In the data rows, zero lies at 4.5, halfway between 4 and 5.
Here are some points, one per row:
[3. 5. 5. 3. 4. 5. 9. 3. 5. 1. 4. 5.]
[5. 8. 5. 5. 9. 5. 5. 3. 6. 3. 4. 6.]
[4. 6. 3. 4. 7. 6. 2. 5. 4. 3. 5. 5.]
[6. 2. 7. 5. 5. 5. 4. 4. 4. 2. 5. 0.]
[4. 3. 4. 5. 3. 6. 7. 4. 5. 6. 5. 3.]
[5. 4. 6. 4. 0. 2. 4. 4. 4. 6. 3. 6.]
[5. 4. 7. 4. 4. 2. 7. 2. 6. 1. 3. 6.]
[3. 5. 3. 4. 7. 4. 9. 5. 5. 5. 4. 2.]
[4. 3. 6. 3. 0. 4. 7. 5. 4. 5. 6. 3.]
[3. 5. 7. 3. 5. 4. 7. 4. 4. 3. 7. 7.]
[7. 7. 1. 8. 7. 6. 2. 9. 5. 4. 5. 4.]
[4. 3. 2. 3. 2. 6. 0. 4. 5. 3. 1. 4.]
[5. 4. 4. 4. 2. 5. 5. 5. 4. 5. 5. 5.]
[5. 5. 5. 5. 4. 3. 3. 5. 4. 6. 5. 3.]
[5. 6. 5. 5. 6. 7. 5. 5. 5. 3. 6. 5.]
[3. 4. 4. 2. 3. 7. 6. 4. 6. 0. 3. 3.]
[3. 4. 5. 4. 6. 3. 7. 4. 4. 3. 5. 4.]
[6. 6. 6. 6. 7. 5. 4. 3. 5. 5. 6. 7.]
[5. 6. 2. 5. 8. 5. 7. 4. 5. 1. 1. 3.]
[6. 3. 5. 4. 2. 5. 5. 5. 3. 0. 4. 1.]
[4. 5. 5. 3. 6. 4. 5. 3. 5. 0. 0. 3.]
[3. 0. 2. 4. 2. 2. 2. 6. 3. 1. 0. 0.]
[5. 6. 4. 4. 5. 7. 4. 4. 4. 3. 4. 5.]
[5. 6. 3. 5. 3. 3. 0. 6. 5. 9. 4. 6.]
[4. 4. 4. 4. 3. 3. 2. 5. 3. 7. 5. 5.]
[3. 6. 6. 4. 9. 3. 8. 3. 4. 3. 5. 3.]
[6. 5. 5. 5. 3. 2. 2. 5. 4. 9. 5. 6.]
[4. 4. 6. 4. 4. 4. 6. 4. 6. 3. 6. 7.]
[4. 5. 7. 4. 5. 4. 8. 3. 5. 4. 5. 5.]
[5. 4. 6. 4. 1. 2. 2. 6. 3. 7. 5. 3.]
[4. 9. 3. 4. 9. 3. 8. 4. 6. 0. 1. 4.]
[2. 4. 5. 3. 3. 6. 9. 4. 4. 3. 6. 4.]
[5. 6. 5. 5. 6. 6. 2. 4. 5. 6. 5. 7.]
[5. 3. 8. 4. 5. 0. 4. 3. 5. 4. 4. 3.]
[5. 3. 5. 5. 5. 4. 3. 4. 5. 5. 4. 4.]
[5. 4. 1. 6. 5. 7. 0. 7. 6. 4. 4. 6.]
[5. 5. 6. 5. 4. 5. 6. 4. 4. 7. 6. 4.]
[4. 6. 4. 5. 6. 2. 5. 5. 4. 4. 4. 5.]
[5. 6. 3. 4. 5. 6. 7. 5. 4. 2. 3. 4.]
[4. 6. 6. 4. 4. 5. 6. 4. 4. 7. 7. 7.]
[5. 5. 4. 4. 3. 5. 4. 4. 5. 2. 3. 5.]
[4. 6. 1. 3. 2. 2. 3. 6. 4. 6. 2. 3.]
[5. 5. 5. 5. 4. 6. 4. 4. 4. 5. 6. 6.]
[5. 5. 6. 4. 4. 6. 0. 4. 4. 5. 6. 5.]
[5. 4. 4. 4. 3. 6. 7. 5. 5. 2. 4. 5.]
[4. 3. 4. 4. 3. 5. 5. 4. 4. 8. 5. 4.]
[5. 5. 4. 5. 4. 4. 3. 5. 5. 6. 4. 6.]
[5. 4. 4. 5. 4. 5. 1. 4. 5. 6. 5. 7.]
[5. 3. 4. 3. 0. 3. 3. 6. 3. 6. 5. 6.]
[5. 2. 3. 5. 3. 3. 2. 6. 5. 7. 3. 5.]
[6. 7. 3. 4. 8. 8. 2. 4. 5. 0. 3. 2.]
[4. 6. 6. 4. 7. 2. 6. 4. 5. 2. 5. 6.]
[4. 2. 3. 4. 1. 3. 2. 6. 3. 5. 3. 5.]
[6. 5. 3. 5. 3. 5. 3. 6. 4. 4. 4. 3.]
[4. 6. 4. 5. 9. 5. 9. 4. 6. 4. 5. 3.]
[6. 7. 2. 6. 9. 8. 3. 4. 7. 0. 2. 4.]
[5. 5. 5. 5. 8. 5. 3. 4. 5. 3. 5. 5.]
[5. 6. 5. 5. 4. 3. 4. 5. 4. 6. 5. 4.]
[5. 5. 5. 4. 2. 4. 7. 5. 4. 3. 5. 3.]
[5. 5. 5. 5. 5. 7. 8. 3. 5. 5. 5. 4.]
[4. 3. 4. 3. 1. 4. 1. 4. 4. 5. 2. 3.]
[5. 2. 2. 4. 1. 3. 3. 6. 4. 4. 2. 4.]
[5. 8. 4. 5. 8. 4. 6. 5. 5. 5. 5. 5.]
[5. 5. 5. 5. 5. 6. 8. 5. 5. 0. 5. 4.]
[5. 4. 4. 5. 2. 5. 3. 6. 4. 6. 5. 5.]
[5. 5. 1. 4. 5. 5. 5. 5. 5. 1. 1. 4.]
[5. 6. 7. 5. 7. 4. 5. 3. 5. 8. 7. 6.]
[5. 7. 3. 6. 7. 8. 3. 6. 5. 5. 7. 6.]
[4. 6. 3. 5. 7. 7. 9. 3. 6. 4. 4. 4.]
[5. 4. 4. 4. 4. 3. 6. 4. 6. 2. 1. 4.]
[5. 5. 4. 5. 6. 6. 2. 5. 5. 4. 4. 6.]
[5. 4. 5. 5. 3. 4. 3. 5. 4. 6. 6. 4.]
[3. 0. 4. 7. 5. 2. 0. 7. 4. 4. 5. 5.]
[5. 5. 3. 5. 6. 3. 6. 4. 5. 3. 2. 2.]
[4. 5. 1. 5. 4. 2. 1. 7. 4. 9. 4. 5.]
[5. 6. 5. 4. 3. 8. 6. 5. 4. 2. 7. 5.]
[4. 2. 4. 5. 2. 2. 1. 7. 4. 9. 6. 7.]
[4. 2. 4. 5. 2. 3. 2. 6. 5. 3. 5. 7.]
[4. 2. 6. 4. 6. 6. 5. 3. 4. 4. 5. 3.]
[3. 4. 6. 4. 5. 3. 7. 4. 5. 5. 4. 5.]
[3. 4. 4. 2. 4. 1. 5. 4. 3. 4. 3. 1.]
[5. 2. 5. 5. 2. 4. 4. 4. 4. 6. 5. 3.]
[5. 6. 3. 6. 6. 6. 5. 5. 6. 5. 5. 6.]
[5. 6. 7. 6. 6. 4. 3. 3. 6. 7. 6. 8.]
[3. 4. 7. 2. 3. 3. 7. 3. 5. 0. 4. 6.]
[5. 4. 5. 5. 3. 5. 1. 5. 4. 6. 5. 7.]
[4. 4. 6. 5. 5. 4. 9. 3. 5. 6. 6. 2.]
[3. 3. 6. 3. 1. 0. 3. 4. 5. 5. 3. 5.]
[6. 6. 5. 5. 7. 3. 4. 4. 6. 6. 4. 6.]
[5. 6. 5. 5. 5. 5. 5. 5. 5. 8. 7. 6.]
[4. 7. 4. 4. 7. 4. 7. 4. 5. 5. 4. 5.]
[4. 4. 4. 4. 5. 3. 3. 5. 4. 6. 4. 2.]
[5. 6. 3. 6. 9. 8. 5. 5. 6. 6. 6. 5.]
[4. 6. 6. 5. 8. 3. 5. 5. 4. 8. 6. 5.]
[4. 4. 4. 5. 3. 6. 5. 5. 5. 8. 6. 6.]
[4. 5. 2. 3. 5. 7. 5. 4. 5. 0. 2. 4.]
[5. 6. 4. 5. 5. 5. 5. 5. 5. 9. 6. 6.]
[4. 4. 6. 3. 1. 4. 2. 4. 4. 4. 5. 5.]
[5. 2. 4. 5. 1. 2. 3. 5. 4. 8. 3. 4.]
[4. 5. 6. 4. 4. 5. 5. 4. 4. 5. 6. 5.]
[6. 6. 2. 8. 7. 4. 1. 6. 6. 9. 5. 8.]
[5. 4. 4. 5. 6. 3. 3. 4. 4. 6. 4. 3.]
[4. 4. 4. 3. 2. 4. 7. 5. 4. 5. 4. 3.]
[3. 4. 4. 3. 2. 3. 6. 5. 4. 5. 4. 5.]
[5. 1. 9. 4. 3. 4. 5. 3. 4. 5. 8. 3.]
[5. 7. 7. 6. 8. 6. 5. 4. 5. 6. 8. 6.]
[5. 5. 5. 6. 7. 6. 3. 4. 4. 6. 6. 6.]
[5. 7. 4. 6. 8. 2. 7. 5. 7. 9. 6. 6.]
[5. 4. 5. 5. 1. 3. 4. 4. 5. 8. 5. 6.]
[5. 4. 7. 4. 4. 5. 6. 3. 4. 4. 6. 5.]
[5. 5. 5. 5. 6. 6. 6. 4. 4. 4. 5. 3.]
[5. 6. 3. 5. 4. 3. 3. 5. 5. 9. 4. 5.]
[6. 7. 2. 7. 7. 4. 0. 5. 8. 4. 2. 8.]
[5. 4. 5. 3. 3. 6. 7. 4. 3. 0. 5. 3.]
[4. 3. 3. 5. 6. 5. 7. 5. 5. 6. 5. 3.]
[4. 5. 3. 5. 7. 8. 9. 4. 5. 1. 4. 1.]
[5. 6. 5. 6. 6. 5. 4. 5. 5. 8. 6. 6.]
[4. 4. 5. 5. 4. 4. 7. 4. 5. 6. 5. 5.]
[5. 7. 2. 5. 7. 2. 7. 6. 4. 2. 2. 0.]
[5. 5. 3. 4. 4. 4. 4. 5. 4. 6. 3. 4.]
[5. 3. 2. 5. 2. 5. 3. 6. 4. 7. 3. 5.]
Along one direction, these points spread out more than along any other. For each point below, how far along it does it lie, from 0 to 99? The average is 50, and the first point in the table lies past the average.
[5. 5. 3. 5. 5. 6. 3. 5. 5. 6. 3. 5.] 44
[5. 6. 3. 5. 4. 4. 6. 5. 5. 9. 4. 5.] 40
[6. 7. 4. 6. 7. 8. 4. 5. 5. 4. 6. 6.] 59
[5. 3. 3. 5. 2. 5. 1. 7. 4. 5. 4. 5.] 30
[4. 3. 4. 2. 0. 3. 4. 4. 3. 4. 3. 3.] 40
[4. 3. 6. 4. 7. 5. 3. 3. 4. 1. 4. 5.] 62
[3. 2. 6. 5. 3. 4. 3. 6. 4. 6. 7. 8.] 29
[5. 5. 8. 3. 3. 4. 4. 3. 5. 3. 5. 6.] 50
[4. 4. 4. 3. 2. 4. 2. 5. 3. 5. 4. 5.] 34
[4. 5. 4. 3. 5. 6. 8. 4. 4. 1. 5. 5.] 73
[4. 4. 4. 5. 5. 6. 7. 4. 5. 7. 6. 5.] 51
[5. 6. 7. 5. 7. 6. 5. 4. 4. 3. 7. 5.] 63
[4. 6. 4. 4. 6. 6. 6. 4. 5. 2. 4. 5.] 69
[5. 4. 4. 5. 3. 3. 5. 6. 4. 6. 5. 6.] 38
[5. 3. 8. 3. 2. 2. 4. 2. 4. 6. 4. 4.] 38
[4. 4. 2. 5. 2. 5. 1. 7. 5. 6. 3. 5.] 29
[4. 1. 7. 3. 0. 3. 4. 4. 3. 7. 6. 4.] 27
[4. 2. 9. 4. 3. 4. 3. 3. 4. 8. 8. 5.] 29
[4. 4. 6. 3. 2. 3. 6. 3. 3. 5. 5. 3.] 48
[5. 4. 6. 5. 4. 6. 5. 4. 4. 7. 7. 6.] 41
[5. 5. 3. 4. 5. 7. 6. 4. 4. 1. 3. 3.] 71
[5. 5. 6. 5. 4. 5. 2. 3. 5. 5. 5. 7.] 40
[4. 5. 6. 5. 7. 7. 6. 3. 5. 4. 7. 6.] 63
[5. 6. 2. 6. 8. 7. 3. 5. 6. 6. 4. 6.] 51
[4. 2. 5. 4. 1. 3. 3. 4. 3. 6. 4. 4.] 30
[3. 1. 3. 4. 1. 4. 7. 5. 4. 6. 4. 3.] 42
[5. 7. 2. 6. 4. 2. 2. 6. 5. 9. 4. 6.] 26
[4. 5. 7. 4. 5. 4. 6. 2. 4. 5. 6. 5.] 55
[5. 2. 6. 5. 6. 3. 2. 3. 6. 2. 3. 6.] 50
[5. 5. 7. 4. 4. 6. 2. 4. 5. 7. 7. 6.] 35
[3. 2. 4. 4. 3. 6. 9. 3. 5. 3. 4. 1.] 68
[4. 7. 4. 4. 7. 4. 7. 5. 4. 4. 4. 3.] 67
[4. 5. 6. 3. 2. 6. 2. 4. 4. 3. 6. 7.] 42
[4. 4. 7. 4. 5. 2. 6. 5. 4. 3. 6. 6.] 54
[5. 4. 3. 5. 2. 2. 2. 6. 4. 9. 4. 5.] 19
[4. 5. 6. 4. 4. 5. 3. 5. 4. 4. 7. 6.] 44
[4. 5. 7. 3. 4. 5. 7. 3. 4. 4. 6. 4.] 60
[4. 3. 3. 5. 3. 7. 6. 6. 4. 4. 6. 6.] 50
[4. 5. 4. 3. 5. 7. 3. 3. 5. 1. 4. 5.] 62
[3. 5. 4. 3. 5. 6. 9. 4. 5. 0. 2. 0.] 86
[4. 2. 4. 4. 5. 4. 5. 3. 5. 2. 3. 3.] 60
[6. 7. 2. 4. 9. 7. 3. 4. 5. 0. 0. 1.] 80
[4. 4. 7. 3. 5. 3. 8. 2. 4. 3. 4. 1.] 69
[4. 3. 4. 5. 6. 6. 4. 5. 5. 3. 4. 5.] 56
[6. 5. 7. 4. 6. 6. 4. 4. 4. 0. 4. 0.] 72
[4. 4. 3. 4. 3. 6. 1. 5. 5. 5. 4. 5.] 37
[6. 4. 3. 6. 3. 5. 0. 5. 4. 8. 4. 5.] 22
[4. 2. 5. 6. 5. 3. 3. 6. 4. 2. 5. 5.] 47
[4. 5. 5. 4. 3. 3. 5. 5. 4. 8. 5. 5.] 36
